In the rows, 128 means zero.
The same turns and mirrors carry the whole set onto itself, and each row onto the other rows of its family. Which rows share a family with each named row? Give them in list order.
These 16 rows form 4 families of 4 rows each.
mepi: [116 120 167 128 137 146 112 121 130 110 134 171 112 122 146 130 145 101
 141 129 132 149 118 119 104  92]
gali: [113 129 156 128 131 147 118 111 124  94 131 173 113 114 133 128 149  96
 134 128 139 144 120 119 106  85]
gofak: [131 151 141 136 114 133 115 130 139 145 134 147 138 101 146 153 149 111
 115  95 145 155 100 107 121 152]
ritol: [112 151 130 107 145 131 165 100 160 116 110 128 127 136 140 141 126  96
 125 121 136 144 111 134 113 136]
sab: [140 149 143 139 114 127 114 119 134 127 136 145 140 106 140 150 150  99
 116  99 139 146  86 110 125 156]
fop: [109 115 151 127 126 150 116 109 132 102 141 169 110 120 138 130 136 109
 137 126 139 150 119 121 103  90]
Por: [123 159 140 114 142 135 163  97 159 116 120 119 128 140 135 130 133  96
 131 128 131 145 116 131 126 131]
fure: [123 128 164 134 129 151 121 115 130 110 135 172 113 125 147 129 149 104
 150 127 132 148 109 119  99  92]
zafel: [132 152 141 141 108 131 109 128 136 134 148 141 135 113 141 147 145 104
 114 105 151 148  98 104 125 154]
selid: [121 152 137 112 144 134 167  96 165 113 119 121 134 128 139 128 142  91
 139 130 137 147 117 134 120 127]
mopit: [ 98 151 135 123 158 142 136 137 138 110 126 131 141 100 134 147 163 146
 119 122 164 118 120 117 126 100]
nur: [ 94 151 146 114 159 143 129 146 134 112 124 129 134 108 141 149 163 134
 110 125 167 114 105 114 122 106]
lafes: [134 155 144 145 113 133 114 138 132 137 129 149 137 108 147 151 150 114
 109  96 135 147 104 102 120 148]
Gol: [ 97 149 141 123 157 139 134 137 144 109 120 124 141  90 137 147 163 140
 108 118 156 120 123 117 128 103]
tozen: [126 165 125 119 140 141 163  98 157 112 113 123 124 127 140 135 134  93
 118 125 135 144 116 138 111 139]
nolu: [105 135 136 126 159 146 132 144 125 106 120 128 133  98 140 144 167 139
 114 123 163 114 107 120 115 104]

The rest of the family of fure: selid, lafes, Gol
The rest of the family of nolu: gali, sab, tozen

The same turns and mirrors carry the whole set onto itself, and each row onto the other rows of its family. Which rows share a family with each named row? Give them in list order.
These 30 rows form 6 families of 5 rows each.
fevud: [125 116 147 102  91 129 126 119 122 103 142 178 145 140 135  85 150 135
 118 164 143 149 126 106 134 112 109 184 133 154 157 126 126 125 117]
Belan: [122 115 154 112 110 114 111 111 103 115 133 156 134 140 150  78 148 129
 137 158 136 147 103 115 125  99 108 175 126 151 144 156 140 109 111]
Totod: [115 113 157  94 134  99 129 118 103 138 142 134 122 161 154  97 148 103
 137 126 130 143 110 132 118 117 148 140 134 156 139 186 123 104 113]
Taf: [113 123 149  94  80 126 150 120 126 114 152 176 164 149 130 116 150 107
 101 151 146 154 142 114 133 120 132 180 139 166 155 133 108 134 128]
fudif: [146 115 139  92  96 128 124 125 136  91 139 165 128 166 105  87 138 157
 100 144 149 150 135 107 138 132 116 169 118 147 160 136 120 131 111]
Zuful: [131 102 154 101 121 111 109 104 118 104 138 151 107 150 136  78 130 152
 128 138 126 146 111 111 118 112 111 165 111 157 145 166 143 102 124]
Lino: [101 124 159 100  92 109 151 112 108 135 150 152 163 153 140 127 148  82
 110 137 138 154 128 128 124 111 144 171 137 170 141 166 108 125 129]
detok: [138  98 149  91 100 123 128 120 136  92 146 176 122 148 125  84 132 158
 108 147 136 152 139 102 123 127 116 165 121 165 156 130 128 124 132]
Pes: [130 113 145  93 133 115 109 122 115 116 137 151 111 154 148  69 148 138
 139 143 133 140 107 115 127 118 124 153 131 143 150 160 136 100 103]
dukin: [119 101 158  90 122 105 133 109  79 108 127 111 140 159 140 103 148  97
 120 135 120 152 124 139 123 135 138 145 118 162 128 188 130 109 117]
Favuv: [141 118 142  85  89 111 153 115 127 119 139 162 150 162 108 122 150 114
  86 122 140 150 136 114 137 146 133 157 114 160 125 132  93 147 129]
loro: [137 102 138  82 105 135 125 119 109  73 129 149 136 152 122  78 150 141
 106 156 130 150 140 115 142 146 112 169 120 150 152 135 134 120 110]
mesom: [126 106 140  74  91 135 155 117 116  83 141 149 154 160 116 110 153 117
  88 143 133 154 158 122 143 153 133 166 123 164 155 138 113 133 122]
Vudap: [106 119 162 110 110 102 126 105  93 135 138 140 145 148 152 104 147  95
 133 142 131 150 104 129 117  99 130 166 128 161 133 181 128 109 119]
Dofog: [144 112 147 103 120 110  97 123 110 105 127 143 114 163 119  74 131 151
 123 145 141 145 108 115 125 120 114 158 118 140 142 164 137 110 102]
Supe: [155 114 136  89  97 118 128 116 128 104 129 170 133 154 109  92 150 143
  98 136 140 145 123 104 142 141 109 165 109 147 130 120 110 138 118]
Rurat: [112 112 159  98 126  98 117 103 105 127 144 132 119 161 135 106 123 112
 120 122 121 148 108 128 110 116 138 161 119 165 129 194 131  96 129]
zoma: [124 108 153  83  91 116 148 129 134 107 157 173 145 157 116 115 126 122
  89 136 139 156 156 112 120 138 145 161 135 178 147 134 108 131 141]
loz: [130 112 163 104 124  90 114 121  94 130 130 121 126 169 129  99 130 115
 124 130 138 149 108 132 113 119 138 139 120 154 126 193 126 112 112]
Gigu: [132 118 153  92 104  93 147 110 107 138 134 138 147 165 122 127 147  93
  98 113 133 148 119 128 125 137 142 145 112 163 110 165  97 135 130]
far: [133 100 148  91 124 117 111 114  87  89 120 126 127 151 137  75 147 129
 126 152 122 147 119 126 130 135 115 156 116 149 136 165 144 105 106]
Rofav: [121 113 164  95 101  95 151 120 109 132 144 131 147 175 120 128 136  99
 102 119 143 156 136 133 116 129 154 138 122 168 136 184 103 134 127]
lif: [153 112 142  99 117 104 107 111 109 113 119 150 121 152 123  80 146 141
 118 137 133 141  98 111 133 129 105 158 105 141 115 147 126 120 111]
zas: [114 105 152  79 101 116 160 110  97 104 139 125 157 165 128 124 152  89
  98 130 127 156 149 137 131 146 147 150 121 170 140 171 112 128 126]
bepe: [120 117 140  76  98 129 159 125 142 114 158 171 141 164 128 111 154 118
 102 131 144 149 150 114 137 136 146 159 138 162 167 136 101 132 123]
radud: [132 114 149  88  85 119 158 122 135 109 149 158 147 174 105 122 141 125
  87 128 151 157 152 118 132 136 141 157 122 163 157 148  99 144 127]
vuseb: [109 117 154  83 112 108 161 120 121 137 155 145 142 168 141 123 151  90
 113 119 137 149 137 131 123 129 161 142 138 168 149 171 102 123 126]
puso: [134 114 135  84 112 134 128 127 138 101 147 175 121 156 132  77 151 147
 119 146 141 142 132 106 139 130 123 165 134 147 167 128 122 118 108]
riz: [108 116 158  87 106 100 141 119 116 129 157 145 143 165 124 130 120  93
  97 120 130 154 137 129 113 131 159 159 133 178 130 174 110 114 140]
rumog: [140 114 153 100 121  89 118 106  95 135 122 132 129 159 130 101 145 109
 119 121 130 143  97 125 123 127 125 144 107 150 103 173 117 120 117]

The rest of the family of loro: dukin, mesom, far, zas
The rest of the family of Pes: Totod, bepe, vuseb, puso
The rest of the family of fudif: Dofog, loz, Rofav, radud
The rest of the family of Favuv: Supe, Gigu, lif, rumog

